One vector is turned by the same rotation once a step. Each row is the vector after some number of steps, and that number follows the row.
The counts run from 0 to 1070.
[ 1.47 -0.71  0.77 -0.84 -1.50 -2.09  0.54  1.94 -0.96 -0.54  0.22 -1.03
 -1.91  2.56 -0.15  2.03  3.72  0.45 -4.83 -3.61 -0.52  1.25  0.38  4.18
  0.10  2.36  0.70 -0.70 -0.03  1.26 -0.31  2.82 -2.11 -2.26  1.44  0.65
  3.12  3.44]  187
[ 2.25  2.45 -0.72 -1.93  1.60  0.00  0.85  1.37 -3.29 -1.71 -2.65 -1.66
 -1.81  3.44  2.07  0.33  2.62 -0.81 -2.99 -0.61  1.02  2.17 -0.47 -0.43
  3.42  2.28  2.00 -3.72  2.45  2.50 -2.47  0.43  1.16 -1.23 -0.40  1.16
  3.30 -3.20]  275
[-1.63  1.81 -0.50 -0.63 -1.04 -2.30  1.71 -2.61 -0.28  2.25  0.48  2.23
  3.03  1.52  0.08  1.44 -0.35 -2.38  2.11 -0.56  2.98  1.56  3.52 -1.21
  1.17 -0.30 -2.86  2.56  2.05  2.11  3.15  1.16  2.78 -4.57  0.43 -0.46
  2.54  0.24]  965
[ 0.88  3.28 -0.85  0.51 -1.95 -0.02 -1.77  0.99 -1.03  1.86  0.01  1.24
  0.63  1.30  1.40 -1.22  0.38 -4.12 -1.78 -2.60  3.01 -1.41  2.12  3.07
  1.83 -2.58  2.12  0.75  2.17 -1.17  1.85 -0.81  1.05 -1.08  5.51  0.27
  3.09 -2.20]  828
[ 2.65  1.29  1.21  2.45 -0.16 -2.28 -0.77  1.94  1.21  0.93 -3.21  0.29
  0.17  1.33  2.98  1.71  0.92  1.16 -4.66 -6.65 -0.59  0.90 -0.39  1.32
  0.12  1.43  2.26 -2.53 -0.73 -1.79 -0.50  0.43  1.14 -2.31  1.15  2.23
  1.14 -2.27]  394
[-0.39  2.21 -2.05 -0.32 -0.77 -1.39 -2.96  0.93  1.15  0.73  0.22  2.32
 -1.89 -0.37 -1.51 -2.14  5.71 -2.87 -2.50 -0.68  0.60  1.31  2.61  0.76
  2.84  1.45 -1.25 -0.12  2.22  1.22 -0.35 -2.74 -0.23 -1.27  3.94  4.11
  0.45 -0.56]  153
[-3.00  1.82 -2.86 -3.59 -3.59 -1.08 -2.95  1.21  1.99  2.94 -0.77  4.18
  0.80  0.92 -1.86  2.85  0.49 -0.35  0.90 -1.92  0.35 -2.23 -1.13  1.46
  1.85  1.37 -1.60  2.89 -0.55 -0.32  0.85 -3.42  0.34  0.30  3.18  0.81
 -0.16 -2.30]  521
[-0.09  0.53  2.11  2.20  0.84  0.26  2.13 -1.23  1.39  1.77 -2.01  0.77
  1.83  0.78  1.14  1.69  2.32 -0.66 -1.64 -3.72 -1.36  0.57  1.89  1.13
 -0.20  3.01 -2.45 -0.73  1.99  2.33 -1.85  0.93  4.70 -1.40 -0.23  5.37
  2.04 -0.20]  309
[-3.26  1.19  0.94 -0.41 -1.24  2.31  0.55 -2.59 -1.44  1.69 -2.84 -0.89
  0.92 -0.48  1.84  2.56  0.17 -0.27 -0.22 -3.52  2.65  2.74  3.55 -0.24
  0.42  1.61 -1.09  1.87 -0.07  2.36  1.62  1.14  1.53 -2.85  0.05  5.47
 -0.69 -0.59]  899
[-0.42 -3.78  0.57 -1.13 -0.54 -0.69 -0.64  0.86  3.91  2.26 -1.52  2.21
  4.02  0.48 -0.03  1.05  0.15  0.65 -1.24 -3.13  0.70 -1.36 -0.28  2.43
  3.13 -0.75 -0.40  2.18 -1.83  0.38 -0.11  2.43 -4.23  0.75  1.06 -4.14
  1.71  1.38]  554
[ 0.46 -1.53 -0.17  3.85  0.80 -1.17 -2.95  1.12  2.14  4.11 -1.52  4.12
  4.52  0.16  1.51  0.57  0.71 -1.44 -1.29 -2.56  1.81 -1.53  0.09  0.07
  0.96 -0.58 -2.82 -0.36  1.63 -2.36  1.31 -2.86 -0.14 -0.22  1.54 -2.04
  2.53 -0.26]  823
[-1.13  3.06 -0.27  1.42  0.95  0.45 -2.69  1.13  1.55  1.79 -4.97  1.88
  0.33 -0.87  0.12  4.23 -2.45  0.54 -0.79 -2.55  1.43  1.94  0.33  1.92
  2.55  0.61 -0.95 -0.99 -1.58 -0.97  0.35  1.76  1.19 -2.89  0.34  4.17
 -3.09 -2.80]  462
[ 1.31 -2.75 -1.22  0.67 -0.75  0.22 -1.92  0.59 -1.82 -2.71 -0.47  0.29
  2.15 -0.72 -1.56  1.90  0.57 -2.19 -1.99 -2.22  1.36 -1.03 -2.34 -2.03
  3.47 -1.15 -3.57 -3.50  2.15  1.50 -0.74 -3.91 -3.64 -1.61 -1.02 -2.47
  2.98  2.89]  653
[ 0.95 -0.68 -2.46 -4.92 -0.60 -0.18 -3.57 -0.34 -1.89  2.86 -0.54  1.01
  3.37  1.20 -0.70 -0.91  0.54 -0.89  1.55 -0.82  4.24  1.66  4.94 -0.33
  2.17 -0.53  1.21 -1.33 -1.05  2.23  1.50 -0.94 -3.73  0.31  0.90 -1.05
 -0.16 -0.13]  794
[-0.08  3.02 -0.35  0.98  2.91 -2.76  1.63  0.46  2.43  3.01 -1.61  3.16
 -0.16  1.71 -0.09  0.32 -2.39  0.88 -0.79  0.11  2.07  0.55  2.85  1.17
  4.61  1.38  1.81 -1.09 -0.89  1.37  0.39  3.10  2.54 -3.19  2.31  1.46
 -1.58 -4.02]  172
[ 0.18  0.46  0.17  0.10 -3.55 -0.33  1.57 -1.98  2.21  2.94 -0.18  2.06
  3.07  0.38  0.18  2.14 -1.33 -1.93 -0.51 -5.05  0.05 -2.53  1.95  0.18
  0.10 -1.35 -0.04  2.74 -2.29  1.35 -0.02  2.06  0.88 -1.17  2.66 -1.56
  4.09 -3.16]  166
[-1.44 -0.60  2.55  0.32  2.34  0.58  0.71 -1.11  3.10  0.66 -4.08  1.75
  4.58  0.98  2.68  1.55  2.10  0.78  0.53 -1.95 -0.97  2.35  0.51  2.04
  1.67  0.09 -3.17  1.27  1.28  1.28 -2.16  2.98  4.08 -1.43 -1.14  0.62
  1.68 -1.37]  904
[-1.04  1.56  2.74 -0.60 -0.25  0.87 -0.85  0.20  3.44 -0.37 -1.27  2.82
  0.96  1.98 -0.38  1.94  1.98 -1.02  0.18 -2.86 -1.46 -1.80 -3.74  2.71
  2.98  1.16 -2.81  2.01  1.97  1.06 -1.43  1.12  2.37  1.37  0.31  0.86
  0.46 -4.68]  314
[-0.97 -1.17 -3.27 -1.76  0.07  1.62 -0.34  0.51 -3.06 -2.18 -0.19  2.82
  0.41  1.59 -3.63 -1.96  2.43 -1.89 -0.19 -0.43  0.01 -1.12 -2.62  2.56
  3.37  0.69 -1.31 -1.27  2.37  3.18 -2.44 -4.49  0.73 -0.59  1.02 -1.36
  2.24 -2.46]  214
[-1.50  2.84  0.03 -0.49  0.40  0.70 -0.97  0.91 -0.38  1.46 -1.95  0.56
  0.35  0.61  2.10 -2.04 -0.05 -1.62 -1.14 -0.59  4.44  1.56  3.46  2.98
  4.64 -2.30  3.07  1.06  1.54  0.37  3.14  0.63  0.22 -2.60  4.16  2.34
 -0.94 -1.80]  237
[ 0.14 -1.87  0.96 -3.31 -0.21 -1.39  1.58 -1.47  0.94  3.51  1.23  2.55
  3.39  4.70 -0.79  1.40  0.80  0.18  2.77 -1.54  0.75 -2.42  1.30  0.75
  1.11  3.18 -1.28  0.92  0.23  4.10 -1.53  2.09  0.59  1.67 -0.78 -2.89
  2.12 -2.63]  639
[ 0.17 -3.37 -0.70 -3.38 -3.10  1.90 -0.67 -0.40  0.38 -2.53 -0.31  0.09
  0.66 -0.18 -2.97  1.98  0.05  0.76 -0.92 -3.87  0.03 -1.46 -0.81 -0.18
  3.60  0.03 -1.16 -0.33 -3.10  4.32 -2.76  0.64 -4.15  0.55 -0.02 -1.69
  0.56 -1.49]  486
[-2.31  1.06  0.42  0.81  1.12  4.46 -0.39  0.75 -1.38  1.31 -3.60 -0.10
  2.07 -0.33  2.12  2.34 -1.30 -0.64 -0.55 -2.29  1.72 -1.62 -0.33 -0.67
  3.24  1.49 -1.65 -1.85  2.73  2.04 -2.62 -3.23  2.35  0.92 -0.93  4.84
 -0.52 -2.20]  75
[ 1.45  1.09 -0.09 -0.58  1.95  0.11 -0.15 -0.74 -0.22  0.81 -5.30 -0.73
  3.80 -0.90 -0.62  5.95 -1.07 -2.04 -0.68 -3.18 -0.14  1.07 -1.28 -3.52
  0.97  1.68 -0.73 -1.34  0.11  2.20 -0.65  1.07 -1.18 -0.84 -2.55  1.26
  3.76  1.97]  429
[ 1.22  2.03 -0.18 -2.90 -1.01 -2.60 -2.09  0.68  2.44 -0.97 -1.23  1.05
 -2.30  0.76 -1.45  4.96  0.45  1.59 -1.11 -1.27  0.60  3.48  0.83  0.40
  3.64  0.72 -2.15 -1.85 -3.05  1.34 -0.65  3.67 -1.33 -2.96 -0.10  2.04
 -2.95 -1.77]  257
[-0.83 -0.12  0.68 -0.59 -2.07  0.88 -2.22 -0.95  3.60 -1.14 -3.64  1.50
  2.22 -2.19  1.10  3.64 -0.46  0.90 -0.72 -4.74 -0.33  0.33 -1.10 -3.33
  3.64 -0.36 -3.03 -0.35 -0.87  0.56 -1.25 -2.31 -0.54 -0.67 -0.61  2.54
 -1.27 -3.73]  753
[ 2.28  1.58 -1.41  1.33  4.52 -1.99 -0.78  1.99 -0.76  2.28 -2.98  1.80
  2.63  3.10 -0.57  3.55 -1.74 -1.10 -0.37  1.11  2.13  0.63 -2.57  1.20
  3.07  0.35 -0.49 -3.27  1.27 -0.89  0.95  1.20  0.41 -2.12 -0.90 -3.29
  2.28 -0.51]  498
[-2.33 -0.02  2.25  0.60  2.85  1.28  1.73 -1.55  2.56  1.67 -4.92  1.67
  4.04 -0.27  1.19  1.21  1.21  0.31 -0.08 -2.39 -0.80  2.38  1.12  1.97
  1.37  1.62 -2.76  1.34  1.14  1.95 -1.45  2.78  3.91 -2.00 -1.08  2.73
  1.31  0.26]  903
[ 2.11  0.28 -2.37  0.94 -0.17 -3.25 -1.34  2.44 -0.95 -0.33 -2.53  1.28
  1.10  0.32  1.74  2.08  1.52 -0.31 -2.57 -1.34 -0.41  2.02 -0.93  1.30
  0.77 -0.91 -2.11 -3.91  1.55 -2.48 -0.48 -2.75  1.91 -4.65  1.47 -1.65
  3.19  2.52]  886
[-4.98 -0.74  1.96 -1.73 -2.03  2.60  1.52 -1.03  1.22  0.86 -1.30  0.76
  3.86  0.07  1.91  2.00  0.12 -1.07  0.81 -2.18  1.67 -2.67 -0.13  1.82
  2.38  0.05 -2.98  4.70  2.85  2.25  0.30  0.26  1.35  0.93  1.36  0.71
  2.33  0.73]  80
[ 1.07  0.04  0.22 -0.26  0.32  0.76 -1.35  1.45  3.03  2.40 -4.22  2.44
  3.48  1.80  1.43  2.94 -2.16  1.19 -0.60 -2.96 -0.66 -0.84 -1.67  2.87
  2.31 -1.35  0.13 -0.70 -2.68 -1.88 -2.28  2.51  1.91  0.30  1.30 -2.13
  1.02 -4.08]  991
[-2.05  0.02 -0.69 -2.64 -1.26 -0.39 -0.76  1.04  2.23 -0.45 -3.47  1.44
  2.26  1.08  0.67  3.75  1.23  0.80 -0.73 -4.03 -2.86 -1.60 -5.09  2.58
  0.79  1.95 -2.75  1.19  2.20 -0.21 -1.93 -2.32  2.71  0.64  0.61 -0.24
  3.07 -0.29]  517
[ 2.09  1.37 -0.01 -1.52  3.63 -4.09  2.23  0.65 -0.33 -0.02 -1.24  1.60
  3.11  3.51  0.75  0.00  1.83 -1.20  1.32  0.52  1.09  1.95  0.30 -0.25
  2.46  1.51 -0.65 -3.25  4.64  1.38  1.36 -1.04  3.33 -3.15 -1.09 -0.51
  2.08  0.62]  208
[-1.15 -1.92  2.30 -0.49 -2.59  1.11  1.46  0.06 -0.13  0.08  0.89 -1.33
 -0.79  1.05 -0.98  2.34  1.67 -0.42 -3.23 -3.80  0.85 -1.63  1.88  3.47
  1.37  2.48 -0.15  1.30  0.17  4.27 -1.83  3.94 -3.25 -0.55  0.98  1.31
  2.17  3.97]  778
[-0.16  2.91 -0.21 -0.24 -0.94 -2.99  1.89 -0.61  1.74  2.64 -0.43  2.15
 -0.19  2.94  1.81  2.01 -1.70  0.60 -0.91 -1.74  2.31  0.60  3.27 -0.03
  2.77 -0.29  1.00  0.95 -1.84  0.25  1.45  3.49  2.84 -3.59  2.23  0.03
  0.82 -4.98]  170
[-0.33 -0.71 -0.63 -2.89  0.29  0.68 -0.47  1.34 -1.08 -1.92  0.07 -0.42
 -1.68  1.62 -1.17 -3.17  3.34 -0.65 -2.57  0.35  2.50  0.47  2.03  2.46
  5.59  0.05  2.76  0.03  0.76  3.89 -1.20  1.10 -4.55  0.32  2.43 -0.53
  1.71  0.62]  710
[ 0.05  1.77 -1.84 -1.85  0.82  0.31 -4.83  1.76  1.79  0.02 -2.45  3.14
  1.12  0.43 -1.55  2.94  2.56 -1.76  0.48  2.13 -0.27  1.16 -2.79 -0.22
  4.17  0.00 -5.32 -0.93  2.26  0.10 -2.17 -0.95 -0.35  0.69 -0.47 -1.62
  1.34 -0.85]  584
[-1.70  1.99 -2.99 -0.93  1.20 -0.49  2.16  1.08 -2.36 -0.19 -2.03  0.83
 -2.39  1.57  0.70 -2.60  1.67  0.35 -2.67 -0.87  1.47  1.10  1.34 -0.12
  3.83  2.16  2.05 -2.87  2.25  2.42 -1.31 -3.90  2.48 -2.73  1.84  3.42
  0.45 -1.96]  1036
[-3.40 -0.85 -2.43 -0.65 -3.64  0.02  0.21 -0.65 -2.26 -1.26 -0.12 -0.30
 -2.49 -1.34 -1.13  1.62  2.51  0.15 -3.49 -2.94  1.53  1.34  2.17 -2.53
  2.42  2.04 -2.59  0.89 -0.63  3.55 -0.53 -2.78 -1.53 -3.77  0.94  3.22
  0.75  0.40]  220
